The rows of X fall into a few groups, and each row is roughly a mix of its group's hidden directions; one row fits no group.
X (109 x 10):
[[ 25  -4   2   4   5  15  12  -8 -18  -2]
 [  9 -18  -4  -6 -13   1   4  -6  -3 -28]
 [  8  11 -15  23  10  -6  -5  -7  10 -15]
 [  1   5  -6   2  -7  -5 -15  -6   1 -33]
 [ -2  11 -10   3   2  -2   8   3  17 -30]
 [  5  15  -5   2 -12  -2 -17  -4  -2 -27]
 [ 16   9  -3  10  20  -7 -10  -5 -16 -13]
 [  9  27  -4  -4   3   2  -9   7  -4 -22]
 [  2   1  -5   8  19  12  28   1   4  -8]
 [ -2 -10 -13  15  15  -4  -4   7  -2 -26]
 [  1  -2  -1  19  -4   5 -13 -25   0 -16]
 [  3   7   1  -5   9   1  31   7  -3 -16]
 [ -5  12  -7   6  -3   2  18 -18   4 -23]
 [ 20   5  -4  -7  -1  -1  -4   8   3 -30]
 [ 10  14  -7  20  20  -6 -12   1   5 -12]
 [  3   2 -10  19   8  13  -2  -1   6 -27]
 [  7   9   6   2  -4  11  23 -22 -11   3]
 [  7  -5  -2 -19  13   7  23  15  -2  -6]
 [ -6  -1 -12  14  -8  20  12  -7   7 -20]
 [-23  -1  -7  18   4   7  -8  -3  15  13]
 [ -2  12  -9   8   4  -8 -13  -5   6 -30]
 [-13  -3   9 -19  -2 -21  -9  10  -6  14]
 [  4   3   8   3  14  17  23   7  -5  18]
 [-12   1 -15   8  -6  -8 -17  -7  15 -19]
 [-11  -2  -7   9 -15 -10 -16  -4   6  24]
 [ 25 -11  -7   8  10   4   6  12 -12 -13]
 [ -9  14  11 -18  -5   6  15 -10  -2  18]
 [ -5  -1 -14  14   2  -6 -12   3   6 -28]
 [  0  -6  -9   6 -13  -5   1   4  29 -15]
 [ 22   0 -18   0   3   6  18   3  -8 -15]
 [-25   9  -3   9 -13 -12   2 -13  13   5]
 [  5  -2   0  16  -6  22   7 -20   1  16]
 [  7   4   4 -12 -16 -14 -26   9  -3  -7]
 [  0  13  -8  -8  -8 -14 -23   1   2 -20]
 [  5   5   2  -7 -13  -3   7  18  29   1]
 [  0 -10  -8  17  10   0 -17  -2   7 -24]
 [ -5   2   5 -12  -9   3 -15  -6   0  30]
 [ 17   3   2 -11  -3  13  15  -7 -14  20]
 [ 11 -10   2  15  11   4  -7  -1  -4 -28]
 [ 11  -6   7  -6   8 -20 -20  15  10  -4]
 [-10 -15   4  -9  -9 -14 -15  -3   1  23]
 [ 25   4   7   3  -6  22   1  -4 -10  12]
 [ -7   8   7 -13 -11   5  16   4  -1  27]
 [ -9 -17   7 -11 -15 -11 -16  -4  -3  18]
 [ 10  -5   8   4 -13  21  18  -1  -9  16]
 [ -4  14  -1   2   0  14  25  -9  18   2]
 [ 15 -13  -1   5  13  15  21 -13  -5  -1]
 [ -1  11   6 -26   6   4  21  12  -1   2]
 [  2   7  -9  -4   6   1  16   2   4 -31]
 [ 15   0   6 -16 -15   1  13  16  12 -12]
 [ 11   1  -8   0 -16   4  15   3  17 -23]
 [ 11   3   9   6  -3  25  21   1 -12   1]
 [ -1   5 -19   9  16 -13   5   1  18 -15]
 [ 13  -8  -6   3  -4   1  -1   2   8 -33]
 [-14  -2  -1  10  16  -7 -17 -10 -10  19]
 [ -3 -11  12 -10   4  -2   7  -5 -10  30]
 [ -7 -13   6 -14   4 -22 -13  11 -13   6]
 [ -4 -25  -2   6  18  -9  -4   4 -18   4]
 [  9  11  -1 -12   4  12  23 -10  -5 -18]
 [-19 -19   3  -1   6 -12   2 -10  -4  20]
 [ 10 -11   1  -5   2  17  30   7  -4   1]
 [ -8 -16  14 -19  -2  -9 -12   8  -4  17]
 [  6   9   3  17  15  17  23   1   0   6]
 [  0   9  -8 -12  -9 -15 -23   1   2 -19]
 [-13 -11   0  -7  -4 -21 -24  -6   4  -5]
 [ -4  10   8 -15  -7   3  14   1 -10  27]
 [ -1   0 -12   7  26  -5  19   5  14  -3]
 [ -4   1 -14  17   7   4   4  -3  11 -27]
 [ -4   0   2  -6  13  -7   6   8   5  33]
 [ 22  -3   8 -14  -1   2   3  10 -10 -23]
 [ 18   5 -13  10   1 -14   2 -12   1 -23]
 [ -1  19 -10  13   2  12  19 -15 -10   5]
 [ -8  -1  -8  -8   6  -6 -19  12  14 -22]
 [-11  -6   6  17 -10  -8 -18  -8   3  21]
 [  1   3  -9  -1 -13 -10 -19  -6   3 -26]
 [ -2  16  -2   1   0  14  25  -7  18  -4]
 [  5  -7 -14  22   8   9  -4  -4   1 -23]
 [  9   8  -7 -13   5   4  29   9  -3 -12]
 [ 16   0   2   6   6  23  21  -9  -3   8]
 [ 18  -2  -9  12   9   9  -1   5  -3 -28]
 [ -4 -14  16 -16   5  -6 -17  17   1  10]
 [ -7   9 -12   9  -3   1   6  -7  21 -24]
 [ 11  11   3  14   4  23  21   1  -5  -4]
 [-12  10   1  20  19  -7 -13  -9   5 -13]
 [  3 -16   1   7 -27   8  -3 -14  -4 -12]
 [ 20 -11   9  10   3   8   3   0 -18  19]
 [ -6  11   2  -8 -13   3  13 -14  -3  27]
 [-22   1  -9   2  -9 -17 -12  10  17   6]
 [ -5   5   1   9 -14  -2  12 -14  -4  28]
 [ 11  -5  -4 -28 -16   1   5  12  -6  -9]
 [ 12   9  -3   7   6  21  24  -7   8  -6]
 [ 15  16   1 -11 -17  13  -2   6 -12 -13]
 [ 18   4  -8  -7 -16 -14  17 -12  -2 -12]
 [  6  -7 -18   1 -26 -12  -7  -6  12  -3]
 [ -7 -10  -7   8   4 -10 -23  13  11 -16]
 [  7   4   1   2  -8   4  20  -8 -11  27]
 [-11 -12   9 -12   4  -8   9  -6  -7  27]
 [ 17   2   0   2   6   9  27  -3 -12 -12]
 [  0   9 -14  -2  23 -10   7   8  13 -17]
 [  5  12  -7  15   8  21  10  -2  -6 -20]
 [ -6   5   7  -7  18 -18 -25   3  -1  -6]
 [ -6  -4   7 -12 -12 -18 -24   4  -8  12]
 [  6  -4 -13  14   1   5   2 -12  -3 -29]
 [  0  -8   1   7  17   6 -13 -10 -25 -11]
 [-13  -2 -13  10   6  -8   1  -3  14 -26]
 [ -2 -19   9  -5  -7   5  10   0  -4  28]
 [-17  -9   7  -4  -5 -12 -11  -4  -6  26]
 [  9  11   7  -8  12  -6   1  -4 -28  13]
 [ -7   6  -8  10   5  11  23 -12  18  -8]]

In each list below, one row fits none of the groups, and each other row fits one group, some only roughly. Which row is it?
- Q_319: [-17   5  -1   7   3  -8  -3   0  14  29]
- Q_73: [-16  14  -9   3  -2 -14 -13 -13  12 -16]
- Q_368: [-14  -9  10 -12  -5  -6 -11  13  13  21]
- Q_284: [ 16   4   2  -4   0   9  25  -6 -14  15]
- Q_536: [-14  -8  11 -15  -8  -2  -3   7   4  27]
- Q_552: [ -1  -4  -1  15  19  12  24  -3   3 -11]
- Q_67: [-14   0   4  -4   1 -17 -30  -6  -1   0]
- Q_218: [-18 -19   1   4   8  -6 -25  -5  -4   6]
- Q_738: [ -4   7  13 -10  16   1   0  10  -6  27]
- Q_366: [-13   4   7   2 -11  -3  -8  -7   3  31]

Q_73
- Q_162: [ -6 -13   9 -11  -7   6  15   8   6  25]
- Q_520: [ 8 10  0 -4 12 11 30  7  6 -7]
- Q_469: [ 17  -1  -4   7   8  -6 -10   1  -2 -30]
- Q_156: [ 13 -12  12  -8  13  -4 -19  14  -4 -13]
- Q_968: [ 3  2 10 -5 -5  9  7  5 -9 33]
- Q_694: [ -6 -16   8  -2   2  -3  -5  -6 -13  29]
- Q_819: [-11 -15  10 -11   3 -14 -18   4   0  19]
- Q_597: [-13  -2   1 -11 -18  -5   9   2  12  24]
- Q_261: [ 17  -8  -2   4  16   5  -2   8  -5 -27]
- Q_331: [-13   7  13  -5  -7  -1   7  -4  -1  31]

Q_162
- Q_227: [ 18   3  -5   2   4  16  14 -13  -8 -20]
- Q_596: [  6 -17   7  14  -2   1 -28   0  -2   9]
- Q_500: [ 11   5   6  -6 -20  16   8   2 -11  20]
- Q_581: [ -7 -10   8  -1  -3   2  -1 -12  -9  32]
- Q_528: [  3 -21   1 -10   5   8  27   7   0   7]
- Q_61: [-11   0   7 -12  -6 -16 -27  -3  -4  10]
- Q_960: [  9  -1   5   3  22  -7 -22  11  -3 -13]
- Q_708: [ -4   9 -11  27  17   0 -12  -8   6  -4]
- Q_622: [ -7  -2 -12  19  16 -10   0  -8  15 -17]
- Q_232: [-5  2  7 -8 -2 -2 14 11 -2 32]
- Q_629: [-1 16 -4 12  4 21 21 -3 11  2]
- Q_616: [ 16  -6  -1 -14  13   3   7  24 -10   8]
- Q_631: [  4  -1 -14  13  -7   9   9  -8   9 -27]
- Q_961: [-10  -3  10 -20  -3 -18 -14   4   8  16]

Q_961
- Q_718: [ -1 -12   7 -18  -8  -3   7 -12 -23  11]
- Q_219: [ -4  -5  -5  -4  -9 -28  -6 -13   8  16]
- Q_437: [ 18  -3  -9   6   3   5  -2  -3   2 -31]
- Q_123: [ 20   1  -2  -2   0  11  27  -3 -13   4]
- Q_754: [-14 -11  10  -3  -6 -13 -21  -8  -3  18]
- Q_496: [  6  15 -13   0   2  -3  -2   1   5 -31]
- Q_237: [ -5 -10   8   0  -1   4   4 -12  -8  32]
- Q_702: [  9   6 -13  11  -5   9  16 -12  -2 -23]
- Q_865: [-16   2   3 -17 -10 -25 -14   0   6   0]
- Q_447: [ -6  21   0  18  21  -2  -9  -3   3 -12]
- Q_290: [ -8  14  13   9  -8   0 -27 -10  -9  -1]
- Q_974: [  7 -15   8 -12 -16  11  11   4 -10  20]
- Q_852: [-4 -2 -3 21 19 21 12 -4  9 -1]

Q_852
- Q_192: [ 29   3   1  -8   1   5  -3  11  -8 -19]
- Q_89: [ 25   6   4 -11   8   9  17  10  -5 -11]
- Q_305: [  5  -1  10  -6   2   1  15  13 -10  29]
- Q_605: [ -4  10   5 -10   0 -10   5  -6 -14  30]
- Q_752: [  5   0  14 -10  -4   8   6  -1 -10  31]
- Q_876: [-17  -9  10   3   1 -14 -22  -9   1  16]
- Q_10: [-24   2 -10  16  -2 -11 -17  -1   8  -6]
- Q_894: [  9   0  -1 -13 -11 -15 -18   3   3 -23]
- Q_924: [  6  -3  -4   9   2  17   3   5   8 -30]
- Q_967: [ -1  -1  -4   4  27 -20 -13   7  -9   5]
- Q_158: [-5 -1  9 -5 -6 -4 -3  6 -3 35]
- Q_116: [ 16  -7   4   9  -7   9   2  -9 -14  26]
- Q_912: [  5   2  -9   6   6  -6 -13  16  -2 -29]

Q_967
- Q_599: [  4   6  -7  21  11   7 -10   8  16 -19]
- Q_667: [  5 -18  12 -14   8  -7 -18   5 -16  -5]
- Q_909: [-19  12   1  -8 -10  -8   8 -13  23   2]
- Q_571: [17  5 -7 -5  4 14 26 13 -1 -2]
- Q_517: [  6  19 -11  19   4   6   8   4  17 -12]
- Q_888: [-23   5  -1  -1 -10 -14 -13   2  12  17]
- Q_352: [-13  -2  -6  17  12 -14 -16 -11  12 -10]
- Q_410: [  1   3   6  -9   5 -19 -23   4 -18   9]
- Q_193: [ -1  -6 -12  20   0  -2 -18 -10   6 -21]
- Q_675: [-17   3 -12   1  -2 -12 -13   8  19 -16]
- Q_295: [  9   3   1 -14 -11 -15 -19   8   1 -21]
- Q_799: [  2   2  -3   4  13 -20 -12 -16 -18  11]

Q_410
- Q_342: [  0  -4  -4  -3 -13  -8 -28   6  10 -16]
- Q_713: [  4 -12   2  -6 -20   1   0   2  -1  30]
- Q_236: [ 13  15  -6  -6 -18   1  24   0  10  -4]
- Q_958: [-12   0  -6 -10   5 -13 -10  25  14 -10]
- Q_637: [-11   0   2 -12 -20   5  20  -5   3  19]
- Q_613: [  6  -1 -17  -3   5  -6   9   4  11 -29]
- Q_525: [-10 -22   7 -16 -19  -2  -1   5  14   2]
- Q_263: [  3   2  10  -4  -5   3  14  -1 -11  32]
- Q_781: [  0   1  -9  13   2  -2   0  -9   5 -33]
- Q_903: [  2  -2 -14   4   4  -1  -9  -2   8 -33]
- Q_871: [  8  -7 -12  14   3  -1  -5 -10   1 -30]
- Q_391: [ 14 -13   1  -3  -1   3  -5   6  -1 -32]
- Q_85: [ -4 -11   7  -6  -7  16   0  21  18 -13]
- Q_680: [ 20 -17  -3  14   5  14  -5  -8 -16  -2]
- Q_137: [ -5  -5   7   0  18 -14 -24   2  -7  16]

Q_342
- Q_79: [ 10   4 -10  15 -13  13  -9 -13  10 -19]
- Q_547: [ -7  -6  10 -20 -14  -5   8   2   0  24]
- Q_618: [ -3   6  13 -20  -7   9  15   7 -11  19]
- Q_669: [  4   7 -11  25  13   3  -7  -2  10 -19]
- Q_697: [  8  -1  -3  -7  -3   8   9   1  -6 -34]
- Q_966: [-11  16  -3   9  14 -15 -22  -3   8  -1]
- Q_102: [  9  -3  -8  13   9   9  -4  -6  -9 -29]
- Q_786: [-13  -3  10 -14  -6   3   4   0 -10  29]
- Q_332: [ -4   3 -14  10  -1 -18 -16  -7  14 -18]
- Q_239: [-16  -7   3   2  -1 -13 -24  15  11   9]
- Q_519: [ -5   8  -8   0 -10 -12 -16   2  13 -25]
- Q_25: [ 11  -2  12 -19   3 -10  -4  -1 -26   6]
- Q_815: [ 10   0  -5   7   9  -1 -26  14  -5 -18]
- Q_557: [ 10  -1  -5  16  20  -5 -15  -2  -3 -21]
- Q_692: [ -9 -20  -1   1  -5 -13  -3  -5   8  26]

Q_815
- Q_524: [  9   0  12 -18 -13  16   9   8 -16  12]
- Q_255: [  6  -5 -15   0   8  -2 -11  12   8 -28]
- Q_71: [ -4   4  -6 -11  -1 -15   2   0  15 -29]
- Q_82: [-16   6  -3  13   6  -7 -12   0  13  24]
- Q_633: [  7 -11   4   2 -10  -3 -27   0 -18  11]
- Q_586: [ 9  6 -5  2 15 13 28 12  2  2]
- Q_278: [ -8  -3 -11   8   3 -12   0  16  13 -26]
- Q_364: [-16  -1  -2  -3   5 -12 -14  17  16 -17]
- Q_664: [ 11  10  -6  -2  -4   8  30 -13  -8  -4]
- Q_835: [-4 -7  4 11  4  1  8 -2  3 34]
- Q_907: [ 16   8   0  -5  -1  11  26 -10 -14   5]
- Q_350: [-14   9  -9   4  17 -20  -3  11   7 -17]
- Q_901: [  8   1  12  -9  -3  10   6  -6 -12  29]
- Q_687: [  7  -2  15 -13  14   3  -9   6 -26   3]

Q_350
- Q_639: [  4   0   0  -9 -21  15  22   6  11  -8]
- Q_431: [ 1  6 -2 17 24  9 20  0  7 -4]
- Q_297: [ 11   3  -9   4 -12  10  10  -4  -1 -30]
- Q_839: [ 8  4 -5 12  6 17 28  5  3  9]
- Q_840: [ 8 11  1 -5  4  6 33 -4 -8 -7]
- Q_481: [-12  -1   8   7  -8  -6   4   2   1  33]
- Q_497: [ 24  -4   3  -3  11  14  15   2 -15 -11]
- Q_764: [ -2   3   5  -4  -1 -18 -27  11 -11  10]
- Q_716: [  2  -2  10  -4  -3  11  13 -12  -4  30]
- Q_100: [ 13  -1  -9   9  13   3  -1  13  -6 -27]
- Q_143: [-14   3   7  -7  -1  12   9  -5 -18  24]
- Q_133: [-19   3   0  -2   7  -6  -5   6  17 -26]

Q_764
- Q_628: [ 12  -7   9  -9   2  11  27  -6 -15  -3]
- Q_854: [ -5   4 -12   7   8  -3   4   5  12 -31]
- Q_538: [ 9  3  4 -9  8 15 24 12 -5 15]
- Q_2: [  9  -2  -2  -6  19  -4   9  20  -8 -21]
- Q_436: [ -5  -7   6 -15  11  -7   4   9  -1  29]
- Q_424: [ 22  11   0 -10   0   9  15   1   7 -20]
- Q_222: [ 23  -9   0  -9   3  -7 -11   5 -12 -20]
- Q_658: [-17  15   4 -12  -9  -3  19  -6   5  17]
- Q_273: [  7  14  -6  -3   0   5  15   4  17 -25]
- Q_790: [-11  -9   7   2  -8  -1  -8 -12  -6  30]
- Q_396: [ -9  -9   8  -2 -18  -9 -22 -10  -4  16]

Q_628
- Q_654: [-14  -3   3  -7 -14  -6   0   8  22  20]
- Q_846: [13  2 -1  3  2 20 28  4 -4 -5]
- Q_251: [  3  13  -9  17   5   2   0  -5   7 -29]
- Q_7: [-18   0   4   7 -12 -12 -14   1   7  23]
- Q_608: [-10  10   6   4  -6   7   7  -9  -6  31]
- Q_419: [  0  21  -4  25   4   2  -9 -10   3 -12]
- Q_84: [ -8  -5  10 -11  15  -3   5   9   0  28]
- Q_610: [-16  -1   4   5  -9 -13  -3   6   6  29]
- Q_453: [ 12  -1 -10   9   6   3  11  -5  -1 -31]
- Q_151: [  1   3 -17  15   2  -8  -1  -7  14 -25]
- Q_376: [ -9  -1   5 -16 -17   0  14  -4  -5  24]
- Q_783: [-6  5 12 -9 -6  2  8 -1 -5 33]
- Q_301: [ -9   0  11 -13 -13  -8  -8  -5  -3  28]

Q_608
